Questions about the matrix below. Indices start at 1.
1) Give the entry just left of -15.4.
2) Give the entry directly below 104.7.
3) Give the entry directly above -69.8.
4) Give the entry in the bottom-left corner.
5) Give the entry at row 1, column 3.
6) Give the entry just left of -76.4.
7) Give the entry directly below the smallest entry.
8) Give the bottom-right entry.
[[ 155.1 -114.7  104.7 -206.4  -76.4  119.8]
 [ 139.9  -69.8  -15.4 -197.8 -157.3 -177.3]]
1) -69.8
2) -15.4
3) -114.7
4) 139.9
5) 104.7
6) -206.4
7) -197.8
8) -177.3

Read these off the table that follows.
1) Give the top entry of the column that holds the smallest entry.
2) Give the entry directly above -1.0.
3) Give the smallest entry in the last row.
4) Give the last entry, reading row by row.
5) Give the second entry from the end, reading row by row.
6) Give the first entry of the smallest entry's row.
7) Give the entry directly below the smallest entry.
8) Give the third largest entry.
[[-0.5  1.3 -0.6  0.3  0.0 -0.5  0.2 -1.3  0.1 -0.4  0.5  0.0]
 [ 1.5  0.9  0.0 -1.0  0.1  0.5 -0.5  0.5  0.1  0.0 -0.4  0.1]]
1) -1.3
2) 0.3
3) -1.0
4) 0.1
5) -0.4
6) -0.5
7) 0.5
8) 0.9

[-10 -7 6 25 -14 6 -7 -11 29]
[-8 -6 4 22 -12 5 -5 -9 24]
[-3 2 9 -2 2 5 0 3 13]
[-7 -5 4 21 -11 5 -5 -8 22]
[-7 -5 5 23 -11 6 -5 -8 25]
[26 20 1 -21 30 2 21 25 -32]
[9 -1 -9 18 -2 0 4 -3 -8]
[-2 9 18 -13 10 8 4 11 15]
[19 14 0 -14 21 1 15 17 -24]
[-3 13 26 -23 16 10 5 16 20]
[11 11 4 -16 17 1 10 14 -14]
[13 -5 -18 41 -9 0 4 -9 -8]
[48 38 2 -41 56 3 39 47 -60]
[9 1 -8 6 2 -2 5 1 -13]
Report the second entry on the diagonal from the top-right corner.
A: -9
The largest entry in the first column -> 48
Report the entry directly above the smallest entry.
A: -8
The top entry of the column that holds the largest entry -> -14
The second smallest entry is -41
Report the entry in the top-left corner.
A: -10
Report the bottom-left entry.
A: 9
Report the last entry, reading row by row.
A: -13
Report the top-right entry.
A: 29
Report the entry just right of -12.
A: 5
The entry just right of 30 -> 2
Report the bottom entry of the column that holds the largest entry.
A: 2
Report the entry directly below 38.
A: 1
The entry just right of the largest entry: 3
Report the smallest entry in the last column.
A: -60
The third-last entry, reading row by row: 5
Report the third largest entry.
A: 47
The third smallest entry -> -32
The fourth-last entry, reading row by row -> -2
The entry just left of 41 is -18
The second entry from the end, reading row by row -> 1
The second entry in reading order: -7
